[111 100 96 57 137]
[125 93 106 54 122]
[66 143 101 105 84] out 143

[37 118 82 48]
[69 101 81 50] out 118

[54 50 62 36] out 62

[62 160 55 126 92] out 160

[135 130 50 126 119] out 135

[70 81 62 149] out 149

[99 85 121 92 102 138 97]
[83 102 82 103 106 111 82]
[146 127 65 110 102 79 145] out 146
---
[118 86 104 101 97 102]
[105 56 120 108 66 107]
[106 148 121 108 107 100] gives 86

[39 52 144 126 124]
[70 73 66 69 77]
[147 75 119 98 91] gives 52

[81 129 161 94 135]
[93 73 49 92 78]
[92 58 70 111 67] gives 129

[88 111 121 122 89 142]
[91 100 54 70 98 118]
[110 88 93 87 98 152] gives 111

[93 110 85 64 98 144]
[98 62 76 148 132 49]
[105 146 145 153 118 75] gives 110

[102 140 98 66]
[101 71 135 79]
[109 36 116 103] gives 140
---
[88 42 79 138 75 107] Answer: 107
[54 77 109 97 99 121 123] Answer: 123
[54 80 134 93 60] Answer: 60
[58 140 57 83 149 112] Answer: 112
[65 146 120 109] Answer: 109
[110 59 146 108 51 124] Answer: 124
[128 106 113 73 39 66 79] Answer: 79
---
[95 61 105 132 109]
[117 97 83 104 113]
[94 87 122 117 49] => 132, 122

[121 104 83 52 110] => 121, 110

[51 67 55 68] => 68, 67

[110 103 111 108 152] => 152, 111

[86 115 85 139 146]
[101 96 123 79 87] => 146, 139

[70 86 101 94 98 120 100]
[77 57 96 122 139 104 130]
[120 85 111 111 147 63 144] => 147, 144

[88 72 44 126 72 76 120]
[103 115 61 104 41 110 112] => 126, 120

[134 89 162 66] => 162, 134

[77 87 95 40]
[69 84 84 54] => 95, 87
---
[72 61 92 80 70]
[63 122 133 93 147] result: 133

[119 148 77 84 108 142 137] result: 77

[129 117 89 84 135]
[145 66 85 117 101]
[108 74 151 107 95] result: 151

[83 80 61 108 69 106]
[51 85 118 149 116 135]
[110 127 128 58 74 115] result: 128

[81 41 110 119 155 102 87]
[116 129 45 119 66 125 65] result: 45

[136 45 67 107 106 96] result: 67

[109 104 36 136] result: 36

[94 114 103 129 89 111]
[107 90 95 146 102 82]
[73 113 85 80 105 82] result: 85

[66 156 124 81 145 57 73] result: 124
---
[71 114 110 149 120 116 78]
[96 80 78 123 81 97 79]
[84 59 75 77 137 84 97] value 71, 97

[128 88 83 131 63 117]
[137 74 100 115 91 142]
[77 89 127 38 111 92] value 128, 92

[40 88 60 129 93] value 40, 93

[88 159 162 91]
[97 56 124 89]
[99 80 131 117] value 88, 117

[145 142 75 40 78 116] value 145, 116

[100 58 82 64 146] value 100, 146

[113 46 77 80]
[111 59 108 125] value 113, 125
---
[[115, 94, 85, 95, 105], [91, 109, 91, 141, 140], [74, 111, 55, 82, 130]] gives 91
[[131, 82, 146, 88, 59], [109, 121, 139, 102, 75], [118, 127, 138, 122, 80]] gives 109
[[77, 64, 121, 111, 54], [77, 100, 102, 89, 110], [116, 53, 109, 117, 90]] gives 77
[[83, 90, 68, 76, 85, 58, 88], [62, 102, 80, 52, 76, 142, 48], [69, 62, 83, 98, 72, 67, 89]] gives 62
[[64, 99, 148, 71, 97, 119], [90, 136, 96, 87, 145, 70], [44, 133, 77, 83, 120, 59]] gives 90
[[89, 106, 103, 93, 149, 105], [97, 131, 111, 77, 100, 128], [90, 108, 105, 92, 149, 104]] gives 97
[[109, 117, 112, 83, 106], [102, 95, 101, 152, 115], [94, 104, 92, 102, 73]] gives 102
---
Input: [ 90 141 151 128  69  73]
Output: 73
Input: [36 56 84 88]
Output: 88
Input: [113 129  95 120  61  43 121]
Output: 121
Input: [146 161  74 108 127]
Output: 127
Input: [ 99 122 120 100 149]
Output: 149
Input: [116  37  69  76 102  62 113]
Output: 113
---
[76 95 125 121 53 66 115] ans = 125
[117 150 109 106] ans = 109
[97 50 77 159 157] ans = 77
[90 48 59 148] ans = 59
[74 131 60 150 96 116 95] ans = 60
[134 117 153 117] ans = 153
[142 158 107 151 67] ans = 107
[67 150 49 78 76 111 147] ans = 49
[159 114 92 115] ans = 92
---
[101 66 138 150 93 112]
[139 135 159 105 89 102]
[151 83 97 89 114 96] → 102

[163 116 73 103]
[106 107 113 93]
[68 135 162 98] → 93

[137 93 112 108]
[137 94 112 109]
[88 77 113 157] → 109

[100 64 118 104 99 105]
[84 116 68 96 81 103]
[107 145 96 104 112 94] → 103

[66 91 83 55 131 121 86]
[100 79 90 94 119 128 125]
[121 108 100 80 112 118 134] → 125

[72 67 80 93 131]
[48 75 68 127 42]
[95 101 82 90 78] → 42

[64 126 83 81 66]
[54 125 86 86 74]
[105 72 124 133 160] → 74

[117 93 110 100 158 77]
[54 143 50 123 145 88]
[124 143 86 104 93 129] → 88
---
[147 125 77 96 101]
[129 125 91 103 83]
[140 135 88 96 85] → 103

[125 86 84 123 134 114]
[70 66 75 117 113 117]
[130 55 44 111 114 90] → 113

[109 124 93 98 164 96]
[139 99 68 41 100 90]
[111 83 73 95 94 64] → 100

[70 62 127 151 69]
[146 138 112 86 75]
[84 62 99 62 115] → 86

[103 76 136 120]
[55 63 144 98]
[95 149 51 141] → 144

[73 63 100 112 118 130 66]
[84 82 138 160 64 61 142]
[113 85 93 55 92 58 97] → 61

[88 144 44 141]
[121 137 78 51]
[97 122 132 111] → 78

[64 78 65 80 59 92]
[53 137 124 133 97 62]
[64 114 114 125 138 60] → 97
---
[52 82 92 48 78] ans = 52
[127 104 57 130 153] ans = 127
[86 65 80 155 121] ans = 86
[139 116 162 61 103] ans = 139
[101 50 72 85 74] ans = 101
[144 71 47 129 59] ans = 144
[115 113 92 151 105] ans = 115
[130 92 112 78 39] ans = 130
[123 76 86 137 145] ans = 123
---
[150 136 44 157]
[89 128 154 96] => 150

[98 92 114 113 91 117]
[138 42 135 81 84 88] => 98

[90 133 109 93 78 67]
[42 137 144 104 124 125] => 90

[119 107 90 98 101 136 93]
[120 102 98 111 96 145 105] => 119

[139 59 63 46 146 62]
[138 49 143 55 76 152] => 139

[43 108 102 72 112 51 143]
[117 104 88 102 117 88 104] => 43

[96 82 160 118]
[75 117 116 145] => 96
---
[103 94 79 159 94 125 141]
[121 122 105 66 64 109 102]
[75 96 136 120 128 77 73] gives 79

[91 62 133 124 143 62]
[57 98 102 121 115 45]
[89 93 104 116 108 94] gives 133

[79 68 139 133 67 97]
[97 75 76 84 71 86]
[134 154 82 104 152 115] gives 139

[144 55 40 95]
[111 85 42 142]
[131 83 77 75] gives 40

[107 91 115 114]
[64 125 103 125]
[110 73 73 48] gives 115

[78 72 48 44]
[96 100 82 107]
[91 83 51 124] gives 48
---
[ 88 135 125  81  65 159 107] -> 88

[[113 116  85  94  81 121]
 [118 117 130 163 134  89]
 [110 105 143 161 100  78]] -> 113

[157 103 142  88 114  92] -> 157

[[111 102  77  89]
 [ 77  73 156  70]
 [135 132  98 133]] -> 111

[[ 45 133  56  66  56]
 [101 147  86 129  89]] -> 45

[[ 79  73 106  94 121 142 109]
 [129 124 103 104  73  84 154]
 [ 82 116  96 101 163  56 114]] -> 79

[[ 96  49 126 118]
 [104 129 118  61]] -> 96

[[134 129  86  54 116]
 [ 81  69  96  57  72]
 [ 64 105 130 114  44]] -> 134

[[141  46 112  47]
 [141  80 134  71]] -> 141

[[119  44 142  94]
 [ 93 159  95  74]
 [ 95  91 115  63]] -> 119
---
Input:
132,155,101,129,111,128
62,97,100,88,113,98
Output: 113

Input:
139,154,73,62
147,62,105,132
155,157,78,139
Output: 78

Input: 78,116,37,74,92,62,110
Output: 62

Input: 102,65,122,132,147
Output: 132

Input:
151,44,149,78,76,75,74
154,54,99,103,106,140,144
110,116,78,104,107,97,52
Output: 97

Input: 58,163,99,44,127
Output: 44
---
[[109, 147, 89, 48, 101],
 [86, 50, 88, 120, 114],
 [131, 113, 103, 95, 100]]
147

[[142, 96, 96, 53, 97, 124],
 [111, 90, 108, 78, 86, 76]]
96

[148, 94, 119, 88, 116, 95, 60]
94

[110, 123, 87, 124, 110, 83, 148]
123

[83, 38, 54, 83, 76, 105]
38

[128, 52, 75, 121, 82]
52

[96, 127, 149, 71, 151]
127

[[43, 77, 80, 73, 82, 84],
 [121, 102, 90, 130, 85, 120]]
77

[108, 49, 92, 120, 114, 63]
49

[84, 149, 89, 99, 124]
149
---
[[113, 107, 83, 121, 105, 91], [53, 91, 74, 93, 111, 83]]: 83
[[57, 140, 125, 150], [67, 94, 136, 115], [134, 128, 83, 153]]: 153
[157, 142, 99, 82]: 82
[92, 60, 128, 103, 151, 105, 123]: 123
[[106, 149, 91, 124, 146, 94, 150], [107, 136, 101, 126, 143, 84, 150]]: 150
[[71, 46, 49, 121], [105, 70, 163, 121]]: 121
[156, 109, 96, 106, 82, 113]: 113
